rotation steps, each row followed by its count of steps:
The counts run from 0 to 216.
[109 149 126 115 148 116 111 126 108  64 145 156 169 131 109 128 142 128
 111 123 101 142 120 107  84 155 141  99  95 132  90  62  87] => 59
[149 145 127  70 147 136 145 108 155 115 135 159 141 112  94 183 113 123
 141 151 144 144 162 128 108 166 129  58  99 121 119 106 157] => 0
[130 124 113  99 178 140 113 142 112 143 124 153 180 158 146 141  99 108
 142 146 136 182 130 100 114 157 126 118  78 195 128 123 131] => 159
[130 111 112  99 121 109 131 116 157 121 117  97 168 121 106 131 133  59
 112 169 106 149  90 100  62 118 165  95 149 146 131 104 116] => 66
[155 121 135 138 188 113 153 106 120 106 101  95 122 152  96 167 106  90
 104 158 164 140 126 121 111 107 145 107  77 117 147 113 101] => 99
[129 133 127 118 161 113 154  66 131  95 142 135 139 139 134 176 112 144
 130 167 148 125 156 113 123 173 166  58 132 150 118  91 113] => 130
[167 141 122  69 133 110 138  95 138 118 137 156 152 115 110 160  99 112
 133 159 171 133 115  91 103 141 145  66 123 161 142 142 154] => 141
[160 116 149 102 200 117 120 120 113  79  91 150 142 150  87 130  81  99
 141 118 155 139 130 133 139 105 128 139  99  95 117  98 102] => 102
[163 142 126  80 159 135 141 123 148 141 162 166 161 136  88 174  88 113
 129 109 160 147 163 113 107 163 155 120 100 158 153 129 153] => 162
[141 117 107 102 165 128 136 119 106 120 139 128 155 191 129 117 164 105
 150 141 112 185 108 132  99 180 140 121  87 170 102 114 146] => 6
[138 150 103  98 132 110 140 108 163 160 148 135 148 150  85 138  74 124
 125 124 151 148 170 157  88 177 135  97  71 157 151 126 119] => 20
[141 124 116 100 140  98 166 133 138 109 113 110 168  96 106 140 120 113
 142 150  81 157 123 141  62 136 166  83 140 122 162 125 103] => 197
[153 152 115 118 135 114 132 116  93  88 137 151 183 123 107 126  58 125
 141  92 139 156  80 123  78 133 140 113 122 143 137 125 107] => 192
[131 116 120  81 173 119 152 115 139 144 138 125 107 149 114 124 117  77
 131 130 109 180 111 191  87 156 141 120  93 100 157 104 107] => 24
[131 140 133 110 147  86  71 131 157 104 112 144 157 122  94 137  70 125
 136 143 116 155 104 106  83 152 125 107  96 133  76 101 127] => 71
[110 135 107 121 156 123 128 130  83 108 139 132 157 132 142 122  99 110
 104 125 113 152  83 140  64 136 147  94 103 136 162  80  65] => 189
[136 132 126 133 165 107 162  76 124  92 126 122 153 146 138 182 119 158
 150 173 141 134 150  99 117 174 174  72 125 167 128 114 119] => 129
[115 122 140 120 162 109 142 141 127  80 144 116 154 116 134 159 158 122
 123 150  86 153 117 108  71 150 178 107 116 125 129  81  95] => 57
[141 116 119 109 139 117 164 121 115 117 127 103 148 122 109 134 102  80
 121 121 111 163 100 164  68 132 163  95 152  99 151  92  72] => 45
[129 124 118  96 162 130 155  89 127 130 164 132 144 143 114 125 128  89
 112 134  95 123 140 158  74 145 165 122 143 122 178 101  83] => 186
[143 108 115  88 171 110 179 112 148 131 145 128 107 136  91 135 109  92
 129 121 130 163 109 179  90 161 153 119  85 111 167 123 123] => 23
[152 126 120  87 130  88  91 128 138  92 140 160 180 117  90 116 100 105
 146 117 117 142  80  86  88 138 160 136 119 152 100 129 136] => 213
[136 128 121  88 184 144 141 117 101 127 133 140 128 164 102 119 128  86
 130 137  99 172 120 192  85 140 128 134  92  99 148  95 107] => 25
[155 144 103  90 140 118 142  92 161 144 153 147 141 139  68 151  91 110
 112 117 147 137 170 169  97 168 132 104  71 132 153 132 130] => 21
[150 132  96  77 140 139 153  82 159 113 153 142 138 147  99 135 111  79
 131 143 164 164 149 153 131 169 126  89 105 128 100 111 143] => 152
[126 135 123 127 122 108 126 110 128  70 160 140 191 138 105 122 103 116
 127  97 132 145  86  95  96 165 165 126 114 154  83  99 109] => 61
[161 132 121 133 168 124 149  81 111 121 110  87 136 167  75 161 125  86
 102 168 158 126 144 131  97 107 141 115  87 112 144 118 108] => 98
[149 116 161  99 169  94 110 167 141 127 119 137 145 144  75 154 115 108
 121 112 169 124 138  95 103 129 141 111  58 123 137  98 108] => 90
[151 138 112 114 135 124 163  79 121 108 165 120 151 128  66 146  98 105
 120  97 129 132 112 148  70 139 166 124 144 109 166 114 103] => 43
[138 120 116  90 158 121 173 110 151 127 137 132 183 117 114 137  59  84
 131 107 132 157 155 149 126 145 163 120 127 148 150 137 100] => 32
[148 110 123  84 187 141 163 135 119 137 110 122 161 127 129 140  92  85
 148 139 106 187 121 165  99 135 153 116 120 110 171 127  96] => 176
[122 155 114 116 167 106 134 126 123 120 131 158 194 137 130 121  69 151
 145 102 110 139 157 150 116 169 142 121  86 155 136 116  88] => 181
[164 126 113  95 131 108 167 121 138 108 109 108 184 102  85 151 120 112
 144 132  86 146 117 141  60 126 167  94 161 112 155 132 123] => 196
[162 126 136 123 178 112 151 104 114 126  97 117 190 179  93 153 125 127
 147 146 125 114 173 106 114 130 168 126 137 148 153 141  99] => 107
[135 131 113  96 157 135 155 116  94 110 158 139 142 142 107 129 148 103
 103 130  98 137 116 140  57 130 159 123 121 121 184  90  83] => 187
[150 129 104  87 153 151 154  97 146 124 166 152 151 139 121 157 107  75
 115 138 169 156 125 105 115 142 153 109  85 184 134 130 141] => 10
[147 148 116 118 141 138 131 108 106 111 126 131 152 180  92 158 141 137
 150 140 150 166 135 130  97 183 123  90  82 151 106 109 170] => 149
